In the data rows, zero lies at 4.5, halfway between 4 and 5.
Here are some points, each followed by its number:
[4 5 4 5 5 7 4 5 4 5 3 4 5 6 4 5 6 4 4 3 5 4 4 6 4 5 5 7 4 4 4 5] 0
[5 4 4 4 5 3 5 5 5 3 4 4 5 5 6 6 3 5 3 4 4 4 4 6 6 5 4 5 5 4 4 5] 1
[5 4 3 6 4 5 4 3 6 5 7 5 4 4 5 3 5 3 5 5 5 5 4 6 4 4 3 3 4 5 4 4] 2
[3 3 3 4 3 4 3 5 4 3 4 5 3 7 5 5 4 5 7 5 7 2 6 4 5 3 5 2 5 3 5 6] 3
[4 6 7 7 7 6 8 4 8 3 3 3 5 6 4 4 5 2 4 3 5 3 4 4 2 9 6 5 3 5 4 6] 4
[2 8 5 4 6 2 5 2 5 5 3 1 7 3 4 4 4 2 5 7 1 6 4 5 4 6 3 5 6 9 5 2] 5
[3 3 4 6 2 1 0 6 1 6 9 5 1 0 5 3 4 7 6 9 6 8 8 2 9 1 2 3 3 5 1 2] 6
[5 6 6 5 5 5 6 4 4 5 5 4 4 4 6 7 5 4 3 3 5 5 4 2 4 4 4 5 5 3 4 4] 7
[4 6 3 4 2 4 3 1 2 6 5 7 4 7 5 5 6 5 6 5 5 3 5 5 4 5 5 4 6 3 5 5] 8
[5 5 6 4 4 5 4 6 6 5 4 5 6 6 4 5 5 6 5 3 3 6 4 5 6 5 4 5 6 4 4 5] 9
[4 3 4 3 6 7 5 3 6 4 2 7 5 4 4 7 6 4 4 2 4 5 4 0 4 8 3 4 9 6 5 8] 10
New points follow, each followed by the number of its nearest point above by angle, seen from the average point of the numbered points.
[2 5 4 7 4 2 5 3 5 3 4 4 5 2 3 2 6 2 6 7 4 4 4 6 4 6 3 4 4 6 3 3] 5
[5 4 3 4 3 4 3 4 3 4 6 5 4 5 5 5 4 5 6 5 5 5 4 5 4 4 5 4 6 4 4 4] 8
[5 4 5 5 4 5 4 4 5 5 4 4 3 4 5 5 5 4 6 2 3 4 4 4 5 5 6 6 6 5 4 4] 0
[6 2 6 6 6 6 3 7 3 5 3 3 9 4 2 3 4 4 7 5 3 3 5 4 3 2 6 6 3 4 5 5] 0
[7 5 3 4 4 3 5 4 5 6 5 5 8 4 8 7 1 1 4 1 1 4 6 6 2 2 4 5 7 5 4 2] 1
[5 3 4 5 4 5 5 4 2 4 6 3 5 3 4 3 5 3 6 6 4 3 4 4 3 4 4 4 5 4 4 3] 2
[5 6 5 6 4 5 5 5 7 4 4 4 5 4 4 5 4 5 3 3 5 5 2 6 3 6 5 4 4 4 4 4] 4
[4 4 6 4 6 6 6 6 7 3 3 4 8 5 3 4 5 6 2 6 4 3 4 4 2 6 3 6 4 1 4 8] 4
[2 5 7 2 5 3 4 5 2 6 2 0 8 6 5 2 2 4 5 5 3 7 7 4 0 4 5 3 6 1 7 2] 5
[4 5 5 4 5 5 6 5 4 4 4 4 4 5 5 6 4 5 4 4 5 5 4 3 4 4 4 5 4 3 5 5] 7
[5 3 6 7 4 4 5 4 5 6 4 6 7 9 6 7 4 3 6 0 4 4 2 3 5 6 9 3 4 6 4 3] 4
[3 4 4 4 6 3 3 5 5 3 4 5 5 5 5 5 3 5 4 5 4 3 4 6 7 5 3 6 5 4 4 5] 1
[7 6 3 5 2 4 4 6 4 4 6 3 0 1 4 2 5 6 4 5 7 4 4 6 6 3 5 3 3 3 5 4] 6
[6 7 4 5 4 6 4 6 3 6 5 6 3 5 2 4 6 5 5 6 8 6 4 2 5 5 5 3 5 4 5 4] 6
[5 7 4 7 5 3 5 5 6 5 5 5 6 4 4 4 4 3 4 5 5 5 6 6 5 4 6 5 4 4 4 6] 4
[6 5 4 4 3 5 4 5 4 5 6 3 2 2 4 4 5 5 4 5 6 4 5 6 5 4 5 4 4 4 5 3] 6
[4 2 3 4 4 4 3 4 2 6 8 5 4 3 4 2 5 6 5 6 6 6 5 4 4 1 2 3 3 4 3 4] 6
[5 1 2 1 3 4 4 6 3 7 7 4 4 5 6 4 5 7 7 3 3 5 5 4 5 1 3 6 4 5 4 3] 6
[4 5 4 5 5 4 6 4 5 5 5 5 5 5 4 6 4 5 4 5 6 5 5 3 5 5 4 4 4 4 4 5] 7
[5 5 2 3 3 1 4 0 7 7 9 7 5 4 3 3 6 5 4 9 7 8 8 3 4 4 6 3 6 6 3 3] 6
[6 6 5 5 6 6 6 5 5 5 4 4 4 4 4 4 4 5 3 4 5 6 3 4 5 6 6 6 4 5 4 4] 4
